Some points:
[ 13   9   4  99  51  22  22   8   3 -30  -8 -27   7  -9 -32  67 -38  -4
 -22 -35   7   0 -16  12  18 -12 -28  13  31  10 -19  24  45 -79  22 -40
  52 -42 -14]
[ -3  11   4   3 -26 -10 -13 -13 -11   5  18  -4 -57  52 -17  70  -2  -3
 -24 -16   3 -43 -19 -41  49 -82 115  54  24  16  -6  11  37   5  -9  10
  -2  24 -14]
[-23  50 -70  52 -54  25 -51 -18   5 -28   8 -43 -15   6  19  -6 -33  14
   4  27 -52  -4 -19 -46 -50 -23 -24  15  -3  34  10 -26   2 -22 -49  38
   1 -46  21]
[  10  -35   73  -20   36  -22   -7    0  127   15   14   -5   18 -114
  -16    9  -43  -29  -28   30    1  -37  -14  -35  -26   16    2    2
   19   22  -13  -34   -7  -10   -3    0   29    9  -10]
[  5   1   5  41  13  34  35 -11 -21  60  34  -3  14 -47  38  30  30 -20
  15   9 -32 -17  39 -18  23 -13 -50  21 -69  33 -16  20 -72  33  10   7
  22  49   9]
[ 26 -51  13 -41 -13   2   8  27 -20  82   8  30  71  22 -32  21  -8  20
 -18  14 -19   4 -27  35  24  -8  34 -24  -7  24   5  34  33   6  20  41
  -2 -36  25]
[ -10   -9   22   14  -13  -46   45  -23  -43 -106   12   61   30    7
  -23   33   18   49   19   58   28  -24  -10    2    8    3   -7  -31
   17   31   25  -18    2   14   13   16  -10  -42   33]
[-14   4  35 -51 -13  -7  29 -31   2  -8 -40 -30 -24  -5   7   4  13 -19
 -30  -9   8 -12  14 -13  15   7 -68   6  -6  22  13  51  13  11  28 -18
 -80  24   5]
[  2  -7  98 -23 -36  20  -9  15 -16 -19   1 -25  10   2  52 -38 -16   0
  72  -3  -1  26  -1   2   3  -2  33  24  26 -37  -2   1  16  41  -8   2
  57 -32 -24]
[  2 -11   9   0  11  92  -2 -36 -23 -55  -1  32 -36 -31   6   7  -6  47
  27  -2   2 -47  53   7  25  47  11   7 -29 -19  19   2  20 -16 -19  26
  52 -22 -14]
[ 30  36   7  37  55 -43 -20  21   0 -11 -36 -23 -47 -13 -10   0  93 -77
  -5 -20  39  -6  20  13  55  -9 -27  -8 -10   2  25 -56   0  55 -56  11
   2 -36 -13]
[-11  -3 -10  23  26  13 -52  54  -3  35  46  -5  -2 -15  -5 -15  12  34
 -39  48  34   3 -15 -49  14  -7  12  -1 -48 -99  21  25 -16  19 -18  -9
 -63 -51 -46]
[-49 -21  -5 -23 -23 -41  55  22 -16  29  27  15  -8   7  24  61   8  38
  54 -45 -19 -15  48 -33 -47  36   5 -33 -43 -43 -36  43   0  21 -23 -10
   8 -55  28]
[-52  18  66  27 -24  69   0  16 -14  28  13  34  -9  -1   8 -13  42 -16
  16  19   5 -41 -12  23 -10 -51 -33  44  -8  16   8  19  -9 -18 -23  51
 -45   8 -19]
[  8 -35  30  -3 -18 -64 -70 -79  -2 -14 -24  28  28  22 -38  43   8  -2
 -18  -6  22 101 -22  22 -69  34  52   4 -79  50  28 -60 -22  20 -37  -8
  40  24 -28]
[ 10  19 -15  13 -18 -60   5 -45  -9  -5  58  -1   4 -23   4  25 -13 -92
 -38 -35  18 -10  15  -1  18  36  14  49  -5 -10 -11   8 -13   6  19  35
 -30  17   2]
[-52 -75 -38  10   3   4   1 -73 -22 -12 -19  -9 -22 -37  14 -22  -6 -18
 -28 -46  19   2 -31 -24  48 -40  -8 -41 -34   6 -25  -9 -22 -15  19  20
   7 -28  23]
[ 12  -2   7 -15 -17 -17  20   7 -47   5   7 -57  35 -23 -51 -32   1 -32
   0  34  15  15  31  22  -7 -25 -14 -45  41  -6  14  57 -10 -41 -69  12
  25  52  42]
[ 29  -1  -6  21   2   6  10 -46  15   5 -17 -40  55  33 -28 -70  10  26
  -4 -30 -12 -14   8  13  -3 -22 -28  26 -16  -5  17  49  14  22 -33  -8
 -25   9 -12]
[  -1   23   21  -11   -3    5 -110    2  -30   10  -21    1   17   10
  -10    4   20   14  -24  -16  -28  -44  -34  -27   54   93   -9  -17
   13   41   -4   57  -20   24  -29  -30  -33   14   16]
[-28  17  13  43  13 -40 -26  39  54 -33 -12  56  60   7  69 -28 -15   9
  19 -59 -35 -49 -33  58 -24 -15  43   1  -2 -25   7  25 -15 -11 -10  20
   9 -23  -1]
[-71  24   7   4  29 -29  12   3   3   4 -14 -51 -21 -15  -7 -12 -52  -8
  -6  14 -39  12  66 -47  -2  -9   7 -28 -10  -4   6 -16  99  38 -38  25
  15  20  13]
[  27  -63   -8  -53   23  -19  -37   -9  -32  -20   16  -30   10   -6
  -21    4    2   22  -36    7  -80  -24   17   22  -54  -55   33   -7
    4   27   18  -16   -7  -18   40 -107    7   -1  -48]
[-61 -13  13  -4 -19  37   9 -32   6  11 -59 -33  57 -18 -39 -14  61  76
 -51  -9  20  23  25  26 -37  44  63  25   4  25  12 -93   0  -3  94  12
  17  32   5]
[ 18  17   4 -28   5  24   0   7  43  -7  25 -14  28 -37 -13  33   6  10
  23 -21  22  -1  -9 -21  35 -70  21 -81   7   8  63   4  30  -4   1  10
 -13   6 -10]
[-14  28   8 -30  14 -38  59   1   5 -15  42  37  59   9 -11   5  39  28
  -4 -20 -58  27 -36 -58 -38 -20  11  14 -14  -8 -17 -44 -37  -7   3  26
  38  82 -42]
[ -13  -12    6    6   33   45    7   11  -31  -24   31   -5  -10   -2
    8   57  -23  -13    5    2  -14   86    1   -5  -68    0  -11  -37
    1   -8   -7   -7    7    7   -4   29 -107   21   46]
[ 25 -17 -17  64  16 -24 -41  45  -2  26  23 -49   7  17 -16 -13   8  -1
  34  22   1 -52   1 -20   9  39  -5 -53   2 -15 -38 -47  32  18  67  36
 -21  53  -1]
[ 35  12 -14   4  16 -41  29  -4 -21  66 -54   4   2 -68  31  18  51  18
  -4  22  22   6   0  22 -24 -12  25  60 -12  31 -30  14  39 -47  -3 -14
 -33   2  15]
[  31  -13  -17    5   -3   49   36   42  -15   34   66  -43   -9  -11
   -2  -21   -7   46    7 -127   38   29  -53   -4    1    7  -43   -5
   22   20  -14  -10    5  -18  -23  -17   23   -4   26]
[ -3   2 -34   4 -22 -19 -29  46 -41 -12  -5  -1 -64 -28  -8  12 -17 -12
  13  34  38 -35 -61  70 -15  17 -40 -22 -39   0   5  23  27  14 -10   0
  67  56   4]
[ 37 -89  -3  27  20  43  50  18   6 -39 -32 -70   1  25  -7  19 -21   6
  18  31  47 -16 -15  -1 -11  30  33  69   6 -16  35  18 -41 -12 -70 -12
 -25  24  -2]
[ -9  47  32  -1  -1  -2  22  -8   2  34  -2  54   0   9 -28  37 -27  66
 -17  33  69   1  49  31  -6 -18 -35 -12  -2   5 -49 -32  -3 -15 -41 -57
  15  26 -36]
[ 40  45  -5  25 -14  29  59 -29 -14  11 -31  16 -27 -32  14 -58 -22 -16
 -31  68 -45   1 -73  25  -3  20  69 -27  -8  -8   8  32  12   9 -12 -31
 -11   8  22]
[  9 -18  31 -16   4  -7   0 -39   4  66 -27  17 -26  33  57   0  12  12
 -37  45   9  -5 -54 -15 -39  -8 -57  -6  92 -33  25 -22  22  -6   6  25
  18  12  21]
[ 41  39  48 -15 -51 -46  -7 -15  -8   3  -5 -30 -59  20  -4  11   1  42
 -15 -10   8 -27  27  16 -69  18 -10 -11  21  -6  36  16 -10  42  65   3
   3 -20 -17]
[  38   39  -19  -16   -5    0   29    0  -72    5  -66   58   26    8
   -8  -28  -60  -36   20    8   34  -16   16 -108  -10    3  -38   34
   15    3    0  -15   13   17   23    9   21    0  -36]
[ 14  11 -25 -42 -31  31  13  71  29 -37 -62   9   7  23  62  43  57   8
 -17 -19 -22  33 -16 -28  11  -2   4 -29 -41 -23 -29 -46  20  38   5 -17
  21  18 -30]
[-45 -34 -55   7   6 -48 -25 -29   6  27 -12 -20 -17  41  17 -39  31   6
  -3  52   0  48 -41 -26  -6  10 -18 -16  45  20  14  55  19   2  19 -17
  48 -16 -77]
[-20  13 -89 -44  10  21 -37 -17  11  28 -43  32  12 -41 -16  53 -11  -4
  35 -33  -1 -20  35   6   6   5  11 -18 127 -61  -8  -3 -72  19 -31   3
 -21   2   0]
[-54  12 -22  -9  -6  25  25  35  42 -11 -14  20 -44 -38 -52 -35  -5 -36
  35 -16  19 -13 -22   6 -22 -17  -5  44 -14  42  45  18 -37  57  42  17
  -4 -17  10]
[-38  41  38  26  38  26 -16  25 -20 -23  17  -1  41  16  18  -7 -28  -3
 -44  -1  41  51  11 -14 -16  -2  43  -1 -10  -1 -23   7 -19  72  30 -53
  18  12  62]
[ 34   2 -21 -28  57  46 -44   7  20 -97  43  64 -14  -7   2 -17  51  14
  -5  20 -14  26  29 -30 -16  15 -38  24  24  20 -59  27  38 -14   7  49
  16   0  25]
[ 60  25 -35  -6   5  12   7 -61  15 -26  26  -8  -4 -13 -34  -9   4  11
  17 -29  11  27 -21  35  -6  15   4  10 -11 -69 -29  -3 -13   0  24  18
  -2 -18  -1]
[ 15 -40   8  21 -38   1  -9  12  16  46 -35   2 -49  25 -45 -25  -2   9
   3  26 -64   5   5  19  30 -38   3 -13  11  14 -21 -47 -33  62  -6  36
  24  -8  17]
Along one direction, these points spread out more than along any other. Take the direction at right angles to it along which they spread out most. Go by this last direction. For each point below, how far along it does it lie, from 0 to 99? The average is 50, and the first point in the table lies past the average. One standard deviation of the points above along it is 16.
[ -15  -20   -5   12   -1   40  -24   11  -51    2   11   22   68   44
   41   -7   -7 -109  -12  -20   12  -27   29   52  -38  -30  -20   -4
   24   -9   13   18   25  -41   43  -21   21    8  -11] 49
[ -7  16 -22  -4 -11  31  48 -22 126 -16   3  11 -24  79 -10 -26  16 -51
 -23  13  37   0  11  27   8  18   3 -46 -10  -5 -80   1 -11  11 -32 -26
  -4  -5  -6] 54
[-31   9  -9  -3  94 -18  40 -21 -11   3  41 -10 -35  45  27  11 -19  41
  11  16 -34  -6  -8  58  68   2  -7  28  10  -9   7  13  17  26  21  -1
 -42  36   2] 49
[ 32   5 -42 -82  13  21   3  10 -19  12  53 -20  39   8  57  12 -48   0
 -20   8  -1 -54   8  33   4  -8 -35  32 -54  25  29 -47  -5   2 -21  -7
  -6 -39  42] 58
[ -8  -5 -49 -41 -23 -24 -14  27 -16 -29   7 -49  23  -5  11 -55 -18 -16
  24  24  22 -16 -11  73  -3  28  18   3  35  44 -30 -11  26  -6  -4   7
 -44 -36 -82] 34
[ 59 -25 -44  55 -53 -49 -40  14  46   1  -1  23  -4   4  53 -28   6  36
  35  19  55  21  48 -22  33 -28  17   1  33  25  18  38 -43  20  34 -28
 -12 -13  41] 41
[  -4  -29   10  -19  -85   -5  -19   16    9  -33    9   -7   31  -40
  -15   11  -10   -4    8   21  -15   26   -2   24   64  -10  -50   83
  -33 -107  -47  -23   14  -36   11  -27   -3    1   20] 60
[ -5 -22  16 -12  19  -5 -23  29 -54   6  -9  12 -54  -3   5 -66  20 -12
   0 -29  26 -13  -6   6   3   1  48 -16  20  17 -23 -29 -55 -93 -22  -9
 -20 -10  25] 45
[ 13  10  27   8 -12 -20  37  20 -26 -12 -12 -16 -29  -1  -4  46   5 -14
 -32   6 -62  43  19  -5  29  14 -13 -32  35  33   4  22 -57 -13  21  30
   6 -36 -86] 45
[  -5   38   -4  -37   19  -27  -30   21   39   15  -48   -8  -37   49
  -15  -10  -43   26  -38   -1    0   16   24  -20   13  -11   19  -15
  -54  -33   11   52  -48 -101   12   59   22  -10   16] 46
[ -3  20  49 -29  32  -6  -1 -56  20  19 -14   0  33  57 -23  24  -2 -27
 127  19 -27   9 -27 -33   4 -10  -1  -7 -32  17 -13 -31 -12 -40  35 -51
  -6  -7  17] 55
[ -3  -9 -25  53 -31   3   6  20  27  -5  24  88 -21   0  29 -63 -62  -7
  19 -73  -6  12  44  -1  36  67 -17 -31 -37  20  18 -14  47 -36 -30 -17
 -56  24 -25] 66
[-26  18   3   3   6   2  33  15   6  37  40  10 -25   2 -32 -11  39 -45
  -7  -5 -50  31  18 -14  14  33 -15  27  21 -42  90 -27  36  -6   4 -48
  17 -21  72] 48
